[-1.70 -3.21 -5.67  5.34  7.40 -0.88  2.17  0.54 -6.25 -1.77 -3.80 -3.37
 -2.54 -3.59 -5.41 -3.58  3.60] : Z577
[ 0.66  0.16 -0.40 -1.28 -1.18 -1.62 -0.94 -0.64  0.06  0.21  2.07  1.75
  1.26  0.89  1.78  2.21 -0.92] : Z527
[-0.46  2.64  7.35  7.40  5.34  4.55 -0.97  0.20  6.83  0.76 -1.36 -1.13
 -0.94  8.36 -0.48 -1.50  3.56] : Z697
[-1.59 -2.65 -3.58 -3.26 -3.10 -2.67 -0.96 -1.57 -3.58 -2.00 -1.03 -1.25
 -1.40 -2.22 -2.06 -0.71 -0.17] : Z778
[ 5.02  5.11  1.07  2.38  5.93  7.05  8.53  7.95  0.65  5.91 -0.70  1.02
  3.09  3.56 -0.48 -1.50  8.36] : Z369
[-0.65 -0.71 -0.65 -0.58 -0.67 -0.62 -0.56 -0.62 -0.67 -0.67 -0.56 -0.60
 -0.63 -0.69 -0.64 -0.52 -0.48] : Z843
[ 0.29 -0.52 -1.18 -2.18 -2.19 -2.65 -1.57 -1.34 -0.63 -0.36  2.28  1.79
  1.10  0.48  1.71  2.54 -1.38] : Z639
[-0.46  2.64  7.35  7.40  5.34  4.55 -0.97  0.20  6.83  0.76 -1.36 -1.13
 -0.94  1.25  1.31 -1.93 -2.68] : Z783
which: [ 3.56 -0.48 -1.50  8.36]  Z369
which: [-0.46  2.64  7.35  7.40  5.34  4.55 -0.97  0.20  6.83  0.76 -1.36 -1.13
 -0.94  1.25  1.31 -1.93 -2.68]  Z783

[ 0.00 -1.24 -0.90  0.05  0.41 -1.36] = Z168
[ 2.20 -1.87 -3.27 -0.01 -1.52 -1.80] = Z369
[ 1.24 -3.55 -1.60  4.99  6.58 -4.70] = Z639
[ 2.44  3.13 -0.12  0.46 -3.15  3.56] = Z62
[ 1.07  0.12 -0.95 -0.16 -1.31  0.27] = Z329
[ 0.12  1.07 -0.95 -1.80  3.90 -7.34] = Z527
[ 2.56 -2.25 -2.76  1.41  0.79 -2.45] = Z843
which: [-3.27 -0.01 -1.52 -1.80]  Z369
which: [ 1.07  0.12 -0.95]  Z329
gone Z168: [ 0.00  0.05  0.41 -1.36 -1.24]  [-0.90]

[-3.88 -2.96 -3.30 -0.20  2.66  1.34 -0.08 -0.87 -1.64  2.18 -5.10 -1.80
  0.13  2.60 -5.25  0.18 -1.49  3.97  2.34  6.51  1.30 -3.73  4.29  2.79
  1.64  3.96  1.00 -3.51] : Z577
[ 2.18 -5.28  3.30  4.00 -5.46  1.96  5.30  0.12  1.86  2.19  1.45  5.49
  3.17  0.54 -3.52  4.45  1.91  1.76 -0.93 -4.01  1.71  0.45  1.04 -3.70
  4.10 -3.25  2.10  1.40] : Z697
[ 3.02  3.16  2.48 -3.23  1.59  0.52 -3.31  1.29  3.10  1.51  3.78 -7.38
  1.76  2.96  3.41 -2.91  4.10 -0.69 -7.07 -2.75  3.11  2.88  3.32 -1.75
 -1.57 -4.05 -3.78  3.09] : Z639
[-1.83  0.27 -2.09 -3.57  4.19 -3.55 -3.77  1.41 -1.45 -2.54 -1.76 -0.01
 -3.61 -4.56 -0.88 -3.67 -2.95 -3.68  5.43  4.21 -2.22 -1.23 -4.43  5.78
 -3.85  5.43 -1.55 -1.42] : Z783
[-2.95  3.70 -3.75  1.89  2.55  4.59  2.64 -2.27 -3.20  7.66 -2.51 -3.62
  1.07  4.69  1.06  2.76 -2.31  4.17 -6.73  5.25 -1.98 -2.06  4.25 -1.56
  2.11 -0.67  3.68 -2.65] : Z369
[-3.71  3.91 -3.27  2.67  2.48 -1.68  3.91 -1.14 -5.03  0.39 -2.55  4.35
 -1.68 -2.69  1.11 -0.70  2.24 -3.93 -4.50 -1.15  0.21  4.90 -4.80  1.01
 -2.93 -4.05  0.61  4.10] : Z62
[ 4.33 -1.84  4.79 -1.65  4.21 -3.57  0.31  6.32  4.24 -3.02  2.51 -1.64
  5.15 -4.31 -4.66 -1.33  3.92 -1.67 -1.89  3.12  2.71  3.79 -2.73  4.42
 -1.61 -1.72 -0.02  4.59] : Z527
[-3.71  3.91 -3.27  2.67  2.48 -1.68  3.91 -1.14 -5.03  0.39 -2.55  4.35
 -1.68 -2.69  1.11  3.51 -6.44 -0.83  2.09  4.69 -6.98 -2.84 -4.41  1.31
 -0.40  1.68  5.13 -2.19] : Z778
which: [-3.25  2.10  1.40]  Z697
which: [-2.96 -3.30]  Z577
which: [ 5.43  4.21 -2.22 -1.23 -4.43  5.78 -3.85]  Z783
gone Z697: [-3.70 -5.46 -3.25 -3.52 -4.01  5.49  2.19  3.17  0.54  5.30  1.40 -5.28
  4.10  0.45  0.12  1.86  1.76  3.30  2.10 -0.93  1.04  4.00  1.96  1.71
  1.91  4.45  1.45]  [2.18]

[-1.11  0.70  3.31 -3.72  1.41  3.32 -1.55 -0.40  0.26  0.40  4.22  0.76
  0.55  0.03  3.20 -0.10  1.07 -0.61 -2.76 -0.63 -0.27  0.06  0.03  2.64
 -2.21  1.05  0.90]  Z527
[-0.26  0.07  3.31 -3.72  1.41  3.32 -1.55 -0.40  0.26  0.40  4.22  0.76
  0.55  0.03  3.20 -0.10  1.07 -0.61 -2.76 -0.63 -0.27  0.07 -3.23  2.64
 -2.21  1.81  0.21]  Z843
[-1.11  0.70  3.31 -3.72  1.41  3.32 -1.55  0.07  0.26  0.40  4.22  0.76
  0.55  0.03 -2.21 -0.10  1.07  0.07 -2.76 -0.63 -0.27  0.07 -3.23 -0.11
 -2.21  1.81  0.21]  Z697
all Z527: [0.03]  14 23
gone Z843: [-0.63  0.07  0.26 -1.55  3.32 -3.72  3.31 -0.61  0.03  0.76  3.20  4.22
 -0.10 -3.23  0.21  0.40 -0.27  2.64 -2.76 -0.26  1.07  0.07 -2.21  0.55
  1.81 -0.40]  [1.41]
which: [-0.27  0.06]  Z527
all Z697: [0.07]  8 18 22
gone Z697: [ 0.26  0.03 -2.21 -3.23 -2.76  1.41  4.22  3.31  0.55  0.70  0.40  0.07
 -1.55 -3.72 -2.21  0.07 -0.63 -0.11 -0.27  1.81  1.07 -1.11  0.21  3.32
  0.76  0.07]  [-0.10]

